Each run below is a few steps of one of 6 hidden systems, one row a step.
seq 1, Z_120:
[[ 18   8  10   2 -23  19  14  -3  11   7  17 -25   7  -9  -7  11   2  -7]
 [  1  -9  23  -3  -5  -1  27   3  16  24   9 -12 -16   2   1  -5   7  10]
 [-10   0  16  19   5 -15  26  14  10  14   0  19   8  -7 -12  -4   5   7]
 [  1  15  12   7  -9  -5   5  -3  13   0   9  12  18 -28 -23   8  -9   5]
 [ -4  16  18 -12  -4  -2  -2 -17  10  12  13  -1 -19 -16 -13   6 -12  17]
 [-15  18   5   0  24 -11   5  -9   3  14  -5  20 -21  -7  -1 -12   1  22]
 [  2  16  -8   1  19 -23 -10 -11  -5 -11  -9  29   6 -19  -4 -12  -6  12]
 [  9  22  -7 -12   1 -16 -29 -19 -18 -13   6   9 -10  -4  -3   7 -14   6]]
seq 2, Z_445, 8 rows:
[[ 67  -7  -4  -5 -11  -2  16 -17   7 -20   0 -27  20  -8  22 -25  19  -9]
 [ 34   1  39  -3 -18 -38  -6   5 -18  -4  18   0 -29  53   2  16   9   6]
 [-10  13  10  33   6  33  34  29  14  11 -16  10  11  49  11   8  47  -4]
 [ 46 -28  -2 -21 -24   3  32  -3  48   0   3 -13  47 -20  24 -10  16 -10]
 [ 11 -18  48 -24 -37 -57  -6  14   7  14  33  13 -14  31 -11  37 -18   7]
 [-59  16  13  31   2  32  31  40  26  34  -4  26  13  27 -12  30  22   0]
 [  8 -21 -17 -24 -14  15  33  -8  63  19   5  -7  54 -71   9 -15  -7  -4]
 [ -8  -9  34 -34 -26 -79 -24  -4  -3  16  39  23 -22 -20 -30  28 -53  19]]
seq 3, Z_595, 8 rows:
[[-21 -14  -4 -12  14  -4 -10 -10   1   4  -4  -3 -20 -21  -6 -13 -19  13]
 [-15 -10 -15   3  21 -15 -15  -4 -15  -8 -12  10  -9 -16  -4 -19 -15   5]
 [  6   4  -9   6  14  -7 -25 -14 -20 -26  -9   2  -7 -11 -11 -13 -13   4]
 [  7   0   8   4  12   0 -21 -14 -19 -19  -8  -8 -30   8  -8 -12  -5  11]
 [ 10  -9   1  12  20  -3  -5  -2 -20 -16 -16  -5 -23  20   6 -23  11   5]
 [ 29  -9   0  11   6  -3  -7   0 -16 -28 -14  -6   0  24   7 -13  14  -5]
 [ 23  -6  13   8 -11  11  -8   6  -9 -21  -3 -13  -4  38  -1   8  15  -7]
 [ 10  -8  10  15  -7  26  14  14   3  -4  -7 -17   0  37   7   4  27  -7]]
seq 4, Z_939 (8 x 18):
[[ 13  22 -18  10   9   2  20  -6   4   5  -2   5  21 -23   8 -14  11  -2]
 [ 28  -7  11  -7 -11 -29  -4 -11  -6  -8  12  -7  -3 -16  -9  -6 -14   3]
 [  0  27  12  17   0  -3   3   1 -24   8  10  -5 -26  22  -6   9   6   3]
 [ 14  27 -16   7  11  22  18 -10   8   3  -7  -1  15 -11  15 -14  22   0]
 [ 35 -20  13 -17  -7 -31   0 -11   7 -10   5  -2   1 -10   3 -13  -7   7]
 [  1  16  15  13  -6 -14  -4  10 -26   6  12   0 -24  39  -2  18   6  -2]
 [  9  29 -22   6   0  39  15  -6  12   5  -5  -8  21   1  19   0  27  -9]
 [ 29 -33  11 -30 -13 -23   6 -10  25  -1   6  -9   6 -17   8 -12  -8   6]]
seq 5, Z_445:
[[ 35  41  -2  22 -12 -31  42   3 -23  31  30  -9   5  -8  12   0  12 -12]
 [ 22  46   6  16  -4 -22  42   0 -13  38  25  -3  -9   0  14  -1  19   0]
 [ 20  35  -1  12   6 -25  42   0  -3  33  12  10   4  -6  20 -11  22   3]
 [ 28  36  -4   5  -4 -34  26  -2  -5  19  17  16  14  -5  16   0  13   0]
 [ 16  47  -2   1  -5 -19  17  -2  -5  22  18  15   6   7  14  13  15   1]
 [  9  37 -12  -8   3  -8  22  -5   6  28   9  12   6   2  26   1  20   2]
 [ 13  20 -16 -17  -1 -26  12  -4   2  19  10  14  10   0  28   0   9  -1]
 [  2  24 -17  -9  -6 -20   3   5  -9  18  13  14   7  14  21  15   6  -8]]
seq 6, Z_973, 8 rows:
[[  7 -36  22  19  -7  17 -13  13  -8 -32 -13 -18  -8  32 -20   0   4  -6]
 [  6 -31  33   9 -11  32   3   7  22 -18 -10 -21  -5  21 -16   1  11   4]
 [  2 -48  36  -7  -8  -1   2  11  30 -13 -10   0  -2  17 -11  -2   2  11]
 [-12 -28  35  13  -6  -5  -4  23  15 -15  -9  20   5  25 -25  15   0   7]
 [-14  -8  32   9 -17  20   0  12  33  -9  -1  11  18   2 -31  23  -2   7]
 [-19 -18  28 -18 -13  -3  -7   0  35   3   6  14   5 -15 -24  15 -19  17]
 [-36  -3  17   0  10 -13 -16   4  12  -2  -4  35  -3  -9 -29  11 -20  19]
 [-25  19  -2   9   7  16 -16  -6  14 -13  -7  24  20 -32 -30   9 -14   9]]
seq 7, Z_939, 8 rows:
[[-22 -26  10  35  26  11  17  11 -13  -1 -19 -17 -24 -12 -22 -33  -1   6]
 [  1 -21   3  45  22  -2  14  15 -10 -24 -26   8  13 -10 -21 -29   7  -3]
 [ 21 -18  20  33  -1   8  -6   4  -9 -41 -13 -10   9  -3 -33  -9  -2  -6]
 [  8  -5  37  28   3  26   3   1   4 -21 -10 -14 -16  17 -29  -4  13  10]
 [  9  -4  29  21  12  17  18   5  26 -14 -21  14   8  16 -10 -11  27  14]
 [ 22 -13  28   4  -7  -5  -3   7  25 -28 -11  22  25  17 -11   7  13   8]
 [  6   4  31  -2 -20  12 -16   4  18 -17   2  10   6  32 -15  30   7   6]
 [ -9  11  14 -13  -8  31  -1  -1  38   3  -3  12  10  17   0  20  16  12]]
seq 8, Z_120:
[[-24 -36  -7   3  -4  24   1  10   0   4  -3 -29  -9 -10 -10  -6 -13 -10]
 [-22 -35  -1  16   6  14  10  12   0   1  -9 -20  -7 -17 -15 -16 -10  -5]
 [-12 -26   8  21   4   6   4   6  -4  -8  -5 -17  -4 -24 -28 -13 -16  -2]
 [ -7 -10  17  20   4  10   0  -3  -7  -9  -1 -17 -18 -19 -32  -9 -14   6]
 [ -1  -1  18  18  17  10   2 -10  -5 -11 -11  -9 -22 -14 -24 -20  -3  15]
 [ 11   0  20  16  18  -8  -5 -12  -7 -21 -12   4 -15  -9 -20 -20   0  17]
 [ 15  13  18  14  12  -5 -16 -11 -12 -26  -8   9 -15   6 -18  -8   1  15]
 [ 20  21  10   6  13   5 -17 -17  -7 -27 -12   8 -11  17  -4  -6  13  14]]
seq 9, Z_77 (8 x 18):
[[-13 -14  17  18  -1  38  -7   8  14 -20 -14  -6   3  12 -24   6   6   3]
 [  7 -31  10  -5  -3  16   4   1  35 -16 -15   1  23 -10  -5  -9   5   5]
 [ 12 -28  32   1  -7 -21 -10   6  10 -22  -5  10   1  11 -19   1  -6  10]
 [-20   3  22  21   0  15  -5  15  13 -12  -8  20   9  14 -28  17   4   7]
 [ -3  -5   2 -14  -6  13   1  -3  41  -5  -6  17  32 -19  -4   5   1   7]
 [  9 -13  28 -18  -2 -32 -13  -7  15  -8   2  20  -8   0 -11   1 -11  21]
 [-33  13  13  15  17   0  -8   9   1   0  -8  30  -8  12 -19  11   0  14]
 [-14   8 -24 -17   5  14  -9  -8  26  -2 -10  21  30 -27   6   2  -3   3]]
seq 10, Z_77, 8 rows:
[[  3  18  13  12  -5  35   4  -9  14  -8  -1 -11   4 -10 -19   4   6   6]
 [ 19  -8  13  -1  10  -5  16 -10  22  -5  -9   5   4 -15   1 -22  10  15]
 [ 13   0  14  18   9 -29  -2   5 -11 -17  -7  22   3   7 -12  -6   2   7]
 [  0  29  -2  15  -2  16  -9   0   1 -14  -3  16  18   5 -11  15   9  -1]
 [ 19  15   0 -21  -4  10  -1 -16  24  -5  -1   6  11  -4  11   0  12  10]
 [ 12  -1  15  -7   9 -27  -2  -2   0  -3  -4  16 -14  21   9  -7  10  16]
 [-15  14 -11  12   8   0  -4  13  -6  -1  -8  23  10  21   4  10  10  -5]
 [  6   6 -20 -23 -14   9 -11  -5  14   0   5   1  21   0  17  15   1  -9]]
seq 11, Z_973:
[[-19  -9  -6  24  19   9   3  14  -3 -10 -22  15   5   9  -5 -11   9   0]
 [ 13 -13  -6   2 -19  18  -4   2  12 -17   2 -15  29 -14  -8   6  -5 -14]
 [ -3 -18  14 -15 -14 -10 -15  -2  -7   3  13 -17 -26   8  -7   9 -18   4]
 [-25   1   8  21  23  14   7   8  -1   3 -16   9 -17  10  -9 -10  11  12]
 [ 11 -16  -7   3  -4  13   8  -1  22 -14  -9   0  33 -26  -4 -10   2  -5]
 [  8 -17  10 -15 -18 -26 -22  -3 -11  -7  14  -7 -10   1 -10  13 -25  -2]
 [-22  20  13  23  16  17  -2   3 -11   2  -7   3 -27  18 -15   3   8  11]
 [  9  -4  -6  -2   6  26  14 -10  32  -7 -13  -1  25 -28   1 -18  11   5]]
seq 12, Z_595:
[[ 16   5 -12  14   1  25  29  -5 -14  15   5 -47 -17   0  16 -20  17 -12]
 [ 30 -33  -2   2 -21 -19  22  12 -11   7  14 -33   6   0  13  -9  -1 -22]
 [ -6  -6  -1  24 -26  -2   9  29 -23  10  20 -17   9  18 -11  26  -5 -29]
 [ -2  20  -3  33 -11  35  31   9   1  14  10 -25  14 -14 -13   6  10 -15]
 [ 17 -17  21   0 -20  -6  34   2  22  20  19 -23   8 -31 -10  -6  -6   0]
 [-24 -14  18  12 -14 -32  21  26   1  29  20  11   2  -9 -19  15 -18  -4]
 [-20  36  -9  31   8   0  20   7   0  14   5  23  23 -34 -20   3  -3  -2]
 [ 18  25  17  -8  -4 -18   8 -26  17   6  17   5   2 -49 -18  -7 -14  20]]

Which system made each of these runs?
seq 13, 2 rows:
[[-27 -24  31  18  12  33   4   3  26 -10 -18  -3 -10 -14 -38  -9  -5  19]
 [-15 -26  33   7  16   7  -5  -7  24 -19 -17   9  -8 -27 -38 -16 -13  26]]
 : Z_120
seq 14, 2 rows:
[[  8 -14 -12 -14 -19   1  -1  12  -2   7   6 -13   5  29  25  14   9 -16]
 [ -4   0 -21   1 -17  28   4  13   0   6   4 -17  18  16  14  18  11 -25]]
 : Z_595
seq 15:
[[  4  12 -15  10  15  -8   8   8  12  -9 -18  36  35   3  14  -7  19   0]
 [ 25  17  11 -23 -21  -1 -21 -17  21 -18  10  12  20   0  -5  22  -2   6]]
 : Z_595
seq 16:
[[ -2   0  -3  16  -5  32  -7   0 -15 -11   0 -31 -12   5 -13   3  -1 -11]
 [ 10 -18  -2   4  -1  27  15  -3  12  -3  -7 -29   2  -8   4 -18  10  -3]]
 : Z_77
seq 17, 2 rows:
[[-29 -16 -22  12   8  50  -2  -3   9  -7 -15 -24  10 -38 -17 -14 -12  -8]
 [ -5 -46 -16 -16  -1  -8 -22 -10 -11 -13  -2 -26 -10 -35 -10 -19 -37  -5]]
 : Z_973
seq 18 (2 x 18):
[[  4 -35 -12  -5   5   6   1  -6   0  -6  -8 -26  -6 -18   4 -25  -8  -3]
 [-10 -28   9  16   6 -17   5  18 -22   2  -4  -9 -22  16  -5 -11  -4  -4]]
 : Z_939
seq 19:
[[ -3 -14  -5  -2   6 -48 -13   7 -32   1   5  10 -17   6   2  -5 -19  -2]
 [ -2  34 -21  26  15   6 -15  -4 -38 -15  -5   4  -5   7  -5  -1   3  -7]]
 : Z_595
seq 20 (2 x 18):
[[ 14 -11 -18 -12   7  25  -6 -17   9 -16 -14 -18   6 -12  13 -21   7   0]
 [ 17 -22   7 -15  -4 -24 -25  -6 -15 -19   0  -4 -18  17   3  -3 -11   4]]
 : Z_445
seq 21, 2 rows:
[[ 12 -14  17 -27  -7  -4  12  -6  21  17   7 -11 -18  14  17  -3   9  13]
 [-11 -22   9   3   4 -25  11  23   8   8  -7  25   6  22   7   2   8   2]]
 : Z_445
seq 22, 2 rows:
[[ -4  -8  14  12 -23  -3 -22   6 -15 -19  15 -10   2  -7 -39  23 -28 -10]
 [-22   9  23   7   6  28  -2 -12   6   5   1 -16 -30 -13 -29   0  -9  19]]
 : Z_973
seq 23 (2 x 18):
[[-38 -32  11 -15   5  29  11   6  35  20  -9  -9 -17   1   1  -5   1  13]
 [-36 -41   5   6  15  -8   9  19  24   3 -17  20  13 -22 -16 -14 -13   8]]
 : Z_120
seq 24 (2 x 18):
[[ -1  21  -5 -14 -16   5 -12 -12  11   2  14   4  15 -21  -9  19 -13   0]
 [ -2  12  17 -15   7  -8   1 -17   8  13   6   4 -26  -9  -3  -5  -4  23]]
 : Z_77
seq 25 (2 x 18):
[[  5  13 -15 -14  30  18 -15 -31  14 -20 -24  10  -4 -22   7 -28   7  22]
 [ 13 -29   6 -36   7 -26 -33 -19   3 -20  -9   6 -23   9   9 -13 -13  18]]
 : Z_595
seq 26, 2 rows:
[[ -4 -24 -24 -27  -2 -32   0  18  -9  20   0   9  -5  44  49   2  11 -11]
 [  4  22 -51   1 -14  23 -16   7 -15  -8   0   2  38  20  28  24  12 -34]]
 : Z_595
seq 27, 2 rows:
[[ -9  -2 -36   0 -26  24   0   7 -23  18  22 -46   3 -10   8  15 -16 -36]
 [-25 -23 -17  -3   2   6  17   6 -19  35  11 -42 -36  -7  11 -15 -11  -8]]
 : Z_973
seq 28 (2 x 18):
[[-36 -22   3  33  30  -5  12  20  -5  -2 -24  18  -3 -11 -21 -23  -2   7]
 [ 11 -10  -3  24 -12  10   0   2   4 -25   0 -10  37 -41 -32  -2 -15 -14]]
 : Z_973
seq 29 (2 x 18):
[[-23 -45  12 -11 -31  -3   9  25  14  22  19 -22   0   1  -9  20 -20 -13]
 [-52 -27  19  22   1  -4  18  32   1  26   4   3 -13   0 -27  10 -14   0]]
 : Z_973
seq 30 (2 x 18):
[[-44 -40 -13  22   0   9  25  34   1  23  -2 -12   8 -14  -9  -4 -11 -18]
 [ -4 -10 -13  23 -10   9  11   8   8 -10   2  -5  43 -52 -29  -4 -19 -17]]
 : Z_595
seq 31, 2 rows:
[[  4  12 -25 -13  -4 -11  11  -3   2  18  10   2  15 -14  21  -1   2  -8]
 [ 11  11  -1 -10  -9 -25  -4  -5 -19  12  19  -7 -18   4   7   6  -9   0]]
 : Z_77
